M =
[[ 0.360 -1.057  1.046  1.302  0.963 -1.126  0.749  1.679  1.439  0.304
  -0.725  0.310  0.356  0.654  0.472  0.569]
 [ 0.197  0.116  0.308  0.451  0.004  0.731  0.017  0.119 -0.036  0.497
   0.084  0.127 -0.005  0.064  0.163  0.192]
 [ 0.496 -1.171  1.671  1.282  0.646 -1.870  0.411  2.037  0.876 -0.306
  -0.878  0.536  0.788  0.158  0.440  0.855]
 [ 0.226 -0.107  0.454  1.060  0.905  0.614  0.746  0.207  1.464  0.499
  -0.309  0.139  0.000  0.675  0.433  0.260]]
The entry just left of 2.037: 0.411
The minimum: -1.870
The entry just right of 0.497? 0.084
The entry just right of the largest entry? 0.876
The entry just right of 0.004 is 0.731
The entry just right of 1.282? 0.646
The entry just left of 0.746: 0.614
The entry just left of 1.302? 1.046
The 1st entry in reading order is 0.360
The fifth entry in reading order? 0.963
The 2nd largest entry? 1.679
The entry just left of 0.000? 0.139
The entry just left of 0.876? 2.037
The entry just left of 0.260? 0.433
The 3rd largest entry is 1.671
The entry just left of 0.310 -> -0.725
The entry just left of 0.646? 1.282
The entry just right of 0.127? -0.005

W =
[[-2.41  2.07 -2.66 -2.39 -2.58  3.40  2.70 -3.58 -3.86 -1.20  1.54 -2.64]
 [-3.31  2.94 -1.88 -3.33 -1.80  3.33  2.16 -4.38 -4.64 -2.30  1.64 -1.85]
 [ 1.51 -1.55 -3.77  1.50 -3.87  1.73  2.75  0.76  0.52  2.85  0.17 -3.74]
 [-2.10  1.82 -3.04 -2.06 -2.92  3.53  3.05 -3.27 -3.61 -0.77  1.52 -3.02]
 [-4.14  3.70  1.54 -4.44  1.26  0.92 -1.25 -4.41 -4.35 -4.26  0.76  1.59]
 [ 3.23 -3.17 -2.50  3.06 -2.90 -0.53  0.88  3.13  3.10  4.01 -1.07 -2.46]
 [ 0.26 -0.40 -3.90  0.31 -3.88  2.68  3.25 -0.76 -1.06  1.73  0.78 -3.88]
 [-2.63  2.28  3.42 -3.14  2.79 -1.73 -3.71 -2.14 -1.80 -3.51 -0.61  3.49]
 [-3.57  3.18  2.68 -3.99  2.22 -0.44 -2.63 -3.44 -3.23 -4.13  0.09  2.74]
 [-2.70  2.33  3.39 -3.20  2.76 -1.66 -3.68 -2.26 -1.91 -3.58 -0.55  3.46]
 [-0.33  0.05  3.60 -0.91  2.72 -3.45 -4.66  0.50  1.04 -1.45 -1.67  3.67]
 [ 3.41 -3.41  0.45  2.99 -0.35 -3.22 -2.38  4.06  4.41  3.13 -2.20  0.50]
 [ 1.20 -1.27 -3.86  1.21 -3.92  2.01  2.93  0.37  0.11  2.59  0.34 -3.83]
 [-1.01  0.74  3.73 -1.59  2.91 -3.09 -4.54 -0.18  0.28 -2.11 -1.44  3.80]
 [-4.24  3.78  0.73 -4.47  0.55  1.70 -0.37 -4.80 -4.81 -4.08  1.11  0.77]
 [ 3.34 -3.32 -2.28  3.16 -2.73 -0.81  0.57  3.26  3.30  4.03 -1.18 -2.24]]
Counting starts at 0.
Read off the entry in row 2 and column 2.
A: -3.77
The entry directly above 3.10 -> -4.35
Read off the bottom entry of the column that holds the largest entry.
A: 3.30
Read off the entry in the top-left corner.
A: -2.41
The bottom-left entry is 3.34
The entry at row 0, column 2 is -2.66
The maximum -> 4.41
Read off the entry directly above the largest entry.
A: 1.04
The entry in row 1 and column 0: -3.31
Read off the entry in the bottom-right corner.
A: -2.24
The entry in the top-right corner -> -2.64
Read off the entry directly above -3.44.
A: -2.14
Read off the entry directly above -0.33.
A: -2.70
The entry just left of the largest entry -> 4.06
The entry directly above 4.01: -4.26
The entry just right of the largest entry is 3.13
The entry in row 2 and column 0: 1.51
Read off the top entry of the column that holds the smallest entry.
A: -3.86
The entry at row 0, column 1 is 2.07
The entry just left of the smallest entry -> -4.80
The entry directly above the smallest entry: 0.28
Read off the entry directly below -0.37.
A: 0.57
The entry just right of -4.54 is -0.18
The entry at row 1, column 1 -> 2.94
Read off the entry just left of -0.37.
A: 1.70
The entry directly below -3.27: -4.41
Read off the entry just left of -1.25.
A: 0.92
Read off the entry just left of 4.06.
A: -2.38
The entry directly above 2.16 is 2.70
Read off the entry directly above 1.20.
A: 3.41

Questions about the row below.
1) Report the entry just right of 5.38.
2) Report the entry just right of the smallest entry.
3) Report the entry just right of -0.99.
4) Report the entry just left of -4.63.
[-4.81  2.58  1.38 -4.63 -0.99 -3.77  3.54 -3.49  5.38  5.15 -2.88  3.58]
1) 5.15
2) 2.58
3) -3.77
4) 1.38

Questions about the grid below.
1) Read off the entry just left of 0.52.
2) Read off the entry just right of 1.45.
3) Read off the entry just left of 3.09.
4) Read off the entry just left of -1.41.
[[-4.10  0.27 -1.98 -0.88  2.21  0.70  1.56  0.52  0.94  0.50  2.30 -0.46
   2.95  0.14]
 [ 3.82 -0.28 -1.91 -0.79  0.45 -0.77  1.95 -1.70 -0.57  2.24 -1.49  2.58
  -0.04  0.44]
 [ 1.75 -2.69 -2.02 -0.20 -0.02 -1.16  2.62  0.31 -1.29  0.34  1.57  3.00
   0.36  1.26]
 [ 0.27 -0.99 -1.29 -2.03  0.88  2.00  0.49  2.14 -0.59 -0.20  1.68  1.04
   1.74 -0.27]
 [-2.97 -1.96 -0.54 -0.81 -3.18  1.59  2.26  1.57  2.04  1.23 -1.31  1.40
   2.13  1.73]
 [-2.10 -0.20 -2.37 -0.75 -0.23  0.65  1.69  1.53 -0.40 -0.48  0.36  0.67
   2.23 -0.17]
 [ 3.65  2.05  1.28  3.65  1.31  1.12 -1.60 -2.28  1.72 -1.33 -1.67 -1.48
  -1.34 -2.27]
 [ 3.10  0.11  3.09 -0.59 -1.45 -1.41 -0.53  0.62  0.51  0.04  0.46  1.45
  -0.23 -0.26]]
1) 1.56
2) -0.23
3) 0.11
4) -1.45

data =
[[29 11 13 22 25 18  5 46 17 27 18 17]
 [33 16 48 34 21 42 61  1 32 51 60 54]
 [79 17 22 35 13 13 32 63 53 68 83 67]]
Report the first entry in reading order.
A: 29
Report the bottom-right entry.
A: 67
The entry just right of the smallest entry is 32
The third smallest entry -> 11
The entry directly below 51: 68
Report the largest entry in the first row.
A: 46
Report the largest entry in the first column.
A: 79
The entry just left of 34 is 48
Report the entry just left of 21.
A: 34
Report the largest entry.
A: 83
The first entry of the smallest entry's row: 33
Report the top-right entry.
A: 17

Questions about the row below.
1) Which number is the entry just right of -3.21?
2) Which number is the entry just right of the largest entry?
3) Which number is the entry just left of the largest entry?
[-2.70 -1.78 -1.20 -3.21  1.96 -2.77 -4.65  1.65  3.08  2.70 -1.72 -1.86
 -1.32]
1) 1.96
2) 2.70
3) 1.65
